Each path is a new rotation, seen through one point. The rows after it are directions, each followed by how far the rotation turns it, in degrees each step (0 if it stays put).
Each turn is a multiple of 5 degrees from 10 to 175, or 0.
Each row of a path follows its step; steps can be skipped.
Path 1:
step 3: [  0.8  -6.6 -48.4 -25.8   1.5   9.7  15.1 -16.0  29.1  15.4  19.0   8.1
  -4.7   8.2  -3.1  17.7  24.9  21.3  11.1 -31.1   1.1  13.6  -2.8 -20.8
   9.6   7.7 -26.4 -12.9  32.2   2.5   8.2   4.3 -37.0 -20.7  -4.2   9.2
  36.0  -5.4  -3.7  25.4  30.4  23.2 -23.9 -11.4  14.2   9.0 -42.3  22.6
 -29.6  31.2   9.9 -45.7]
step 4: [  3.3  32.1  -4.6 -24.6  -8.9 -17.8  21.5   7.6  -4.4  10.3  -0.3  31.9
   8.6  21.8   4.1  11.6  49.2  14.5 -27.4  14.7 -18.9  25.2  -9.3 -16.3
 -17.6  15.2  11.6   3.6   8.0  12.9  37.5  22.9 -23.8  -6.3   4.9  27.2
 -13.3   1.5 -14.2 -50.7  26.8  34.8 -26.8  14.2 -34.2  27.8  -7.7 -12.0
  36.2  -1.3  18.9   3.6]
step 9: [-11.6   2.5  11.1 -23.6  -6.8  34.6  -6.6  -6.9 -32.2 -26.6   0.9  -3.4
   5.8 -12.1  31.8   7.1  36.0   4.1  11.0 -26.2  26.8 -33.9 -15.3 -26.8
 -20.2  25.6  14.8  -4.7   3.4  -9.8   9.6 -20.3  -8.8 -15.1 -17.0   3.5
 -23.4  -6.3  23.1   7.8  -3.9  -4.2   2.1  55.5   0.1 -43.5  -9.0  41.6
  28.0   7.8   2.4 -40.8]
step 11: [  7.4   1.0   6.1   2.0 -27.6  14.4  -7.6 -16.9  -4.5   5.9  14.8 -19.2
 -16.1 -36.7  18.6  11.7   2.5  37.0 -29.0  -0.9  38.2 -17.6 -29.8 -11.8
   8.0 -46.4 -31.4  40.4 -17.1  -5.3 -43.9  -8.9   2.0 -35.6   1.2  30.0
   8.2  33.2 -33.1 -31.5  -3.5  -4.5   0.4   0.3  -6.3  30.0   7.0 -20.0
  -6.9  -7.6 -10.5   4.7]
step 12: [ -4.3 -41.3  19.8  -2.6 -18.5 -19.6   5.2   2.8  25.4  -2.2  14.7  -3.4
  49.4 -25.6 -18.3  -0.4  28.4  32.2  11.1 -23.3   7.9  -3.0 -14.3  12.4
   0.2 -42.3   4.9  26.9   3.7  14.0  -8.8   6.8   2.2  37.0 -20.9  11.0
 -38.8   5.6  34.3  23.2  -2.2  -7.8  38.4 -14.2 -16.9  36.6  29.5 -10.3
  11.2  -7.9  21.3   1.7]
step 13: [-17.2  13.4 -24.4  14.1   4.8 -20.0  12.3   9.3  22.6  24.9  14.1  15.4
  13.4   7.1 -35.3 -33.0 -41.0  14.6  23.3  21.7  -9.2  14.8   4.7  56.6
 -11.4 -41.8  -8.1  21.8 -25.8 -10.8  10.3 -27.4 -12.4 -19.7  13.5 -25.6
   3.2  -4.4  21.1  14.7  -0.5  11.5  -5.9 -11.5 -23.1   4.6  21.0  -4.9
 -31.3   3.5   7.7  45.3]
step 16: [-13.1  41.4   1.6   4.1  -5.2   1.9  -1.7  -0.1  -2.8   5.5 -42.7 -17.1
 -40.0  -0.2  16.8   4.2 -34.7  -7.9 -33.9 -12.0  16.4  14.0  -4.2  28.9
 -13.4  22.5 -23.2 -19.3  -9.0 -13.8  21.4  10.3   0.4  -3.7  39.6  -0.7
  -8.0 -26.9   1.9 -35.0 -49.0  -1.9 -47.7  17.7  13.0  16.2 -31.2   1.3
  13.6  -3.6 -18.2  -5.1]
step 17: [ 20.2   9.2  28.9   2.2 -16.2   1.6  11.8 -12.3  -0.9  -1.6  13.0 -19.7
 -15.7  11.0  31.6  40.6  23.2 -15.8   2.1   8.1  -4.9 -12.2 -14.3  -9.5
   5.1  20.2  -8.0 -14.7  18.2  -1.3 -16.5  30.8  52.2  42.5   8.0  10.2
   0.9 -20.7  -9.5 -22.8 -31.6 -40.9  14.6 -35.5   3.9  21.8   0.3  -3.5
 -26.8 -20.9 -20.6 -45.5]
step 18: [ 29.3   8.0 -19.1 -14.8  15.2  -4.6 -32.8  34.3  -8.5   4.2 -26.8  13.8
  12.5  -0.9 -17.3  -0.4   2.5  25.0 -19.4 -26.8 -56.5 -44.8  17.0   7.4
  -3.8   5.7 -13.5  -1.5   3.9   8.7 -68.6  20.5  18.9  11.0  17.5 -14.2
  -5.7 -20.6  14.5  -4.3   8.3 -15.9  11.6  -0.5 -30.8   7.9   0.6  -1.7
 -27.7 -30.0  -9.0   7.6]
Directions:
[ -8.8  10.1   1.5   2.9  -3.1  -0.7 -12.4   5.2  -2.8  -0.1   2.6  -1.3
  -9.7   2.8  -3.4  -1.3  -3.6  -7.6  -8.4   0.6 -10.1  -5.5   7.2  -2.7
  -4.6   3.6   1.7   5.1  -0.1  -0.8   0.8  19.2   6.1   0.8 -12.5  -1.1
  -7.2   5.3  -0.5   3.5  -9.2  -1.0 -12.4  -3.1  -1.7  -3.8   7.0   3.0
  -6.2   7.4   6.1 -10.5]	35
[ -3.7  -4.6  -1.7  -7.2  -0.3  -3.4   8.0  -4.5   4.5 -10.7  -0.6   0.3
  -1.2   7.3   3.8  -4.7  -9.8  -1.3  -8.7  -9.7   6.8   2.3   2.2  -4.2
  -9.9   3.9  -1.6  -5.6   8.8  -8.9   3.4  -3.4   7.5 -13.7   4.1   4.1
 -10.8  -9.1 -11.3  -6.4   2.1  -0.4   3.7  -3.2  -2.7  -5.7  -9.6   2.2
  -1.1   3.8   3.9 -14.5]	55
[  9.9   3.4  -5.0  -0.1   1.4 -11.7  -3.3   5.5  -0.5  -7.2  -2.5   0.4
   2.6  -3.5   6.6   6.9  -6.0 -20.6   9.6   3.0   3.4  -1.1   6.0  -1.3
   6.0  -0.9  -8.3 -17.9   1.0   2.2   2.6   1.5   6.7  -2.3   2.8  -5.7
  -3.1   2.2   1.8  -4.2  -9.0  -8.3  -5.2   5.5  -4.0   0.6   1.1   9.8
   8.9  -7.2  -2.9   3.2]	40
[  6.7  -5.8 -10.8  -3.1   3.1  -1.3   1.5   3.3   1.4   5.6   1.9  -6.5
  -6.2   3.8  -1.4   1.8  -1.1   0.9  -6.9  -1.4  -8.0   6.0 -10.3   1.8
  -8.3   7.4   3.9 -10.7   3.0  17.0  -3.7  -3.3  -4.3  10.3   5.8  -7.2
  -2.0   6.9   1.4 -11.7  -2.4   6.9  -1.2  -7.8  -5.5  -1.8   3.7   3.9
  -1.4  11.0 -13.7  -6.6]	25
[ -9.6  -4.6   6.0   5.0  -5.5  -2.1  -1.9  -0.1 -10.0  -0.8   0.1   0.6
   7.3   2.3   9.9  -2.2  -9.1   1.8   7.8  -2.3   0.0   1.0 -13.1   7.2
  -8.2  -8.6  -9.2   1.2  -6.9  -5.5  -2.0  -4.8   1.3  -9.0  -4.1  -0.1
  -5.8  17.5  11.5  -3.2  -3.3  -1.4   8.8   5.3   1.0   3.3   7.7  -0.8
   2.6  11.0  -3.2  -6.2]	20
[ -2.4  -0.2   0.6   6.5  10.1   3.1   2.6  15.1  11.6   1.5   6.1   3.4
   3.8   0.9  -7.2  -7.5   3.0   5.3   3.8  -3.5  -5.6   0.8  -7.6 -13.0
   2.3  -0.4  -7.3   7.4  -0.7 -13.1   4.0  -3.4   4.5   3.5  10.6  -4.8
  -2.0   9.4   4.0   0.2  -4.0  -4.0  -4.9  -9.1  -0.9  -0.2  -2.4   7.7
   1.2 -14.0  -4.9  -9.3]	70
[-12.7   7.4  -5.3  -2.9  -3.0   0.8  -0.6   1.9  -1.7  -2.7   5.0   8.6
   4.6   2.3   5.3   6.1 -14.7   8.4  -2.7   2.4   8.7  -2.1   1.7  -2.2
   1.6 -10.9   8.8   2.2   4.1  11.0   3.4   8.2  -2.3   5.6   7.6  -6.3
   1.3  10.5  -6.0   0.0  -4.0  -7.7   2.0   0.2   8.7  -4.9 -15.8   0.9
  -6.1  -2.2  -8.3   5.8]	130
[  5.3  -1.1   2.7  -1.7  -5.0  -1.6  -1.6  -2.8   7.9   6.6   7.0   8.4
  -1.2  -1.3   4.3 -11.2   5.4  -0.3  -4.0  -3.3   1.8  -6.8  13.3  -7.4
  -7.0  -2.7  -9.2   3.4   2.0  20.0   8.5  -4.7   7.1  -7.9   3.4   5.0
  -2.6   5.8   9.3  -5.5   8.5  -0.6  -1.1  -1.1   6.9  10.7   4.2   6.0
  -7.8   0.7   2.9   4.8]	45
